In the rows, zero is written as 128.
Each path below is one point turned by a fixed rotation once a step. After each direction that follows a path, write how fast that rotation turns it, in deg/step (0 if it stays still).
Each turn is a multiple of 5 degrees from 10 to 175, or 0.
Each row of a path follows its step; steps can be skipped.
Rotation 1:
step 3: [132 112 130 139 116 134 134 121 132 112 130 122 128 135 120 133 138 125
 124 124 113 133 126 131 119 136 119 148 122 124]
step 4: [121 133 119 129 121 139 120 130 136 140 122 146 116 126 121 127 126 118
 121 124 129 133 123 120 135 144 119 118 112 127]
step 5: [117 116 138 135 119 118 116 114 112 137 117 125 123 122 143 115 123 131
 121 136 125 126 136 132 130 134 132 129 135 130]
step 6: [132 142 125 129 109 124 118 134 124 123 146 122 136 139 135 129 129 124
 144 140 125 127 132 132 120 136 132 129 115 121]
step 7: [112 131 122 132 128 134 134 138 121 131 134 138 119 129 108 132 118 129
 132 138 129 140 127 125 121 133 129 131 152 126]
step 8: [131 133 134 135 125 117 128 109 138 125 121 135 127 114 132 131 127 120
 148 114 113 129 128 125 121 128 120 131 137 133]
step 9: [118 137 124 127 136 135 122 139 130 106 121 140 119 124 139 116 133 126
 137 127 132 127 128 138 138 132 140 130 117 123]
step 10: [123 127 119 137 128 109 132 124 123 132 116 128 134 131 111 133 130 151
 128 131 128 123 137 142 137 135 133 129 130 121]
step 11: [141 134 124 121 120 123 120 126 139 132 137 139 142 114 124 122 141 132
 125 141 119 132 113 120 125 123 138 136 129 128]
Speeds:
[131 127 129 126 125 128 129 128 133 130 132 132 124 132 132 126 134 127
 128 126 124 127 130 133 123 125 132 130 127 129] | 135
[123 129 130 126 130 129 126 129 131 127 131 123 126 125 128 132 132 125
 129 128 127 129 126 125 127 129 132 127 123 119] | 135
[130 127 129 125 129 123 124 127 124 130 127 133 126 127 129 126 132 132
 123 129 130 122 128 130 132 133 127 126 124 123] | 70
Rotation 2:
step 0: [124 124 114 117 127 135 116 123 123 132 150 127 131 121 121 135 105 125
 129 124 125 129 122 138 119 128 129 148 136 125]
step 2: [104 127 114 132 129 138 134 124 129 138 132 145 116 128 141 132 129 125
 130 138 132 130 126 112 135 113 130 138 129 115]
step 4: [120 128 120 129 143 142 112 135 131 132 125 124 145 114 135 123 134 131
 140 129 137 150 133 138 132 124 134 138 134 134]
step 5: [136 116 133 135 113 146 129 130 121 132 138 137 115 121 130 111 136 127
 140 117 129 132 128 136 137 134 138 144 128 137]
step 6: [118 127 123 121 128 135 120 142 128 134 124 114 118 117 120 117 131 108
 124 121 129 123 115 122 136 131 132 144 128 111]
step 7: [117 126 111 113 111 139 131 124 138 139 114 125 126 115 126 121 128 131
 139 126 117 119 116 132 131 122 117 121 127 139]
step 8: [125 122 113 123 136 124 112 124 124 114 134 132 122 119 132 116 128 133
 133 127 120 139 111 113 115 114 127 137 120 137]
step 10: [116 138 122 157 126 131 119 124 126 135 128 128 126 119 135 134 137 118
 126 126 128 126 112 135 121 124 122 141 145 131]
step 11: [128 147 114 129 123 117 129 110 123 138 137 126 128 117 118 113 129 121
 143 122 131 121 128 136 131 123 147 128 131 128]
Speeds:
[128 133 128 130 127 122 125 126 124 125 125 124 124 127 128 122 131 127
 125 131 122 126 125 131 125 128 126 126 130 133] | 25
[128 135 131 132 128 131 130 128 132 130 133 122 126 127 128 127 123 127
 126 124 127 126 131 128 128 131 129 134 127 132] | 70
[124 129 128 133 131 124 129 124 126 131 128 131 128 130 122 133 127 127
 129 133 129 130 128 124 130 126 132 129 132 134] | 45
Rotation 3:
step 0: [125 133 130 139 120 119 126 134 136 128 138 129 134 136 132 147 131 133
 122 135 134 119 133 127 119 146 142 118 128 121]
step 1: [136 112 128 134 125 138 131 115 130 132 121 141 128 130 120 118 144 130
 113 128 124 119 124 127 116 128 132 135 115 132]
step 3: [117 126 123 123 130 137 149 135 120 125 129 132 103 128 128 126 140 124
 134 125 126 126 135 126 136 122 136 137 123 133]
step 4: [122 135 136 120 128 137 118 131 118 120 136 131 134 114 128 124 124 126
 128 121 134 120 140 111 120 127 125 125 150 124]
step 5: [127 130 141 115 124 129 121 132 132 123 116 132 123 123 121 129 131 129
 117 122 135 138 125 139 142 112 124 121 123 145]
step 6: [117 144 135 130 119 116 129 135 137 124 120 124 134 140 146 136 115 129
 124 123 123 119 136 129 120 137 122 122 129 129]
step 8: [131 125 119 126 136 133 125 135 132 138 126 113 144 131 141 115 133 139
 117 135 122 134 120 117 123 137 116 129 131 129]
step 9: [118 126 116 119 147 125 136 125 121 135 129 132 118 143 125 137 143 128
 139 128 135 130 123 128 139 131 127 128 120 131]
step 10: [125 128 112 123 123 132 133 141 132 127 140 139 126 118 120 137 129 132
 128 133 124 126 135 113 114 134 121 128 144 120]
Speeds:
[132 129 131 127 132 130 127 132 129 126 128 129 124 129 132 125 126 136
 129 129 131 135 129 132 126 129 128 126 125 126] | 120
[129 126 127 125 124 132 126 125 123 126 131 127 133 122 125 125 129 130
 125 123 130 130 127 130 124 134 131 131 127 128] | 110
[122 126 129 126 129 128 134 127 130 125 124 126 130 131 127 133 124 128
 131 128 129 132 131 126 127 132 134 131 126 129] | 115
[130 128 130 133 130 132 129 133 126 128 124 130 130 123 128 127 129 123
 127 131 129 124 130 128 129 127 135 124 123 124] | 25
Rotation 4:
step 0: [129 115 118 135 126 123 119 137 131 128 118 124 135 115 121 119 138 127
 116 119 111 122 133 149 138 131 134 119 124 124]
step 2: [126 120 129 127 111 131 126 115 109 130 114 140 128 129 130 126 136 117
 120 114 136 112 125 132 127 133 125 142 137 125]
step 4: [124 119 129 133 133 139 122 128 137 131 127 134 132 126 128 127 128 128
 113 128 120  99 131 144 131 134 136 114 115 123]
step 5: [127 122 131 131 111 137 122 135 129 127 121 134 129 120 124 116 142 125
 124 123 132  99 135 135 131 112 133 136 131 134]
step 6: [132 120 129 126 111 117 124 122 113 128 121 122 130 116 126 122 133 126
 112 106 115 123 134 137 134 126 134 132 138 132]
step 7: [122 112 123 133 123 125 119 116 123 123 131 128 123 129 124 143 123 113
 113 113 127 117 125 138 127 137 144 117 127 121]
step 8: [115 123 132 131 127 140 122 123 118 127 117 139 135 138 131 132 141 112
 124 125 131 101 121 131 134 131 131 127 117 133]
step 10: [131 118 140 124 123 128 122 128 128 134 139 127 132 114 127 131 121 136
 104 115 120 109 132 136 123 125 138 118 132 131]
step 11: [122 108 128 133 124 132 122 137 126 129 126 124 129 131 127 143 133 115
 128 108 129 107 132 137 128 112 132 125 135 131]
Speeds:
[129 131 124 130 136 130 126 131 127 128 122 127 127 130 127 134 129 126
 131 126 128 127 127 130 133 129 130 121 127 126] | 90
[125 131 133 128 129 131 132 127 132 132 124 130 122 121 129 127 130 125
 129 130 130 129 130 128 132 129 133 131 128 131] | 95
[125 132 126 133 125 128 128 127 122 130 123 129 124 127 126 125 126 132
 134 128 125 124 125 126 125 127 125 128 130 132] | 110
[129 123 122 127 128 124 129 128 131 130 127 127 125 129 123 130 131 134
 128 123 129 129 131 128 129 126 131 133 124 133] | 65
[134 130 133 129 132 125 130 127 129 132 127 126 126 127 128 129 133 130
 125 130 131 123 129 129 122 126 123 125 124 128] | 65
Rotation 5:
step 0: [126 137 137 144 119 133 111 126 130 140 135 131 127 133 125 126 131 136
 120 122 116 133 129 134 124 117 132 125 136 144]
step 1: [122 125 123 124 136 139 102 130 130 132 118 132 129 121 115 135 126 138
 132 121 128 122 127 123 130 129 143 116 127 131]
step 2: [123 112 128 133 136 123 114 142 134 116 117 131 123 123 129 135 117 129
 115 137 129 121 134 126 130 127 115 123 139 125]
step 3: [128 125 121 138 137 111 129 128 130 126 125 115 132 123 123 128 123 133
 122 141 116 135 132 141 136 135 130 135 137 145]
step 6: [115 125 140 135 144 129 125 138 134 128 120 128 119 135 129 144 130 124
 126 129 134 132 130 144 134 113 118 137 131 131]
step 7: [119 128 133 123 128 125 136 132 133 135 124 128 128 116 108 136 121 139
 118 122 120 132 122 136 128 128 134 147 128 139]
step 8: [134 123 128 127 120 137 117 119 128 126 123 138 119 130 107 122 117 118
 114 121 129 132 135 135 112 135 129 129 130 131]
step 9: [141 130 128 126 130 130 110 128 133 131 117 114 116 131 139 132 116 129
 132 112 122 130 141 138 129 133 123 123 131 134]
step 11: [122 118 130 135 123 125 133 135 138 135 131 137 119 119 115 116 109 129
 133 129 124 123 122 124 141 130 131 134 141 134]
Speeds:
[124 127 130 130 128 124 136 133 132 129 125 132 127 122 126 128 130 126
 125 132 125 130 129 128 129 134 127 130 128 126] | 85
[133 131 127 126 126 129 126 131 123 127 132 129 136 128 125 126 125 126
 125 129 125 130 130 134 130 131 124 131 127 126] | 80
[131 131 127 132 127 124 131 128 133 130 134 127 129 125 125 126 129 132
 127 131 130 123 128 131 126 122 129 133 128 133] | 100
[129 127 124 123 127 129 126 129 129 127 131 132 128 128 122 128 129 129
 128 127 133 126 128 118 130 131 126 133 128 129] | 115
